Each row has a name. After each piece below comes the name of the row it's from, unless a question asks for something else. Each question is about the rows just above it. Some pieces are copies with a little noise. Places in a row count from 0.

-15.6  -37.1  -37.6  24.5  0.6  -37.5  -37.5  -25.3  -37.5  -15.6  -7.7  (84)
-34.0  33.4  -14.2  -23.0  -67.9  23.0  47.8  -35.0  -6.6  22.3  75.0  (198)
-14.2  -23.0  -67.9  23.0  47.8  -35.1  -6.6  -47.8  -8.2  43.1  70.7  (42)
Is -34.0  33.4  -14.2  -23.0  -67.9 printed in one of the named rows, side by side and in this order? -> yes
Every place of -37.5 in (84): -> 5 6 8
q: -14.2  -23.0  -67.9  23.0  47.8  -35.0  -6.6 -> (198)
q: -33.9  33.6  -14.1  -23.0  -67.8  23.1  47.8  -35.0  -6.8  22.2  74.9 -> (198)
Does one of the named rows hold 23.0  -67.9  -23.0 side by side, in this order? -> no

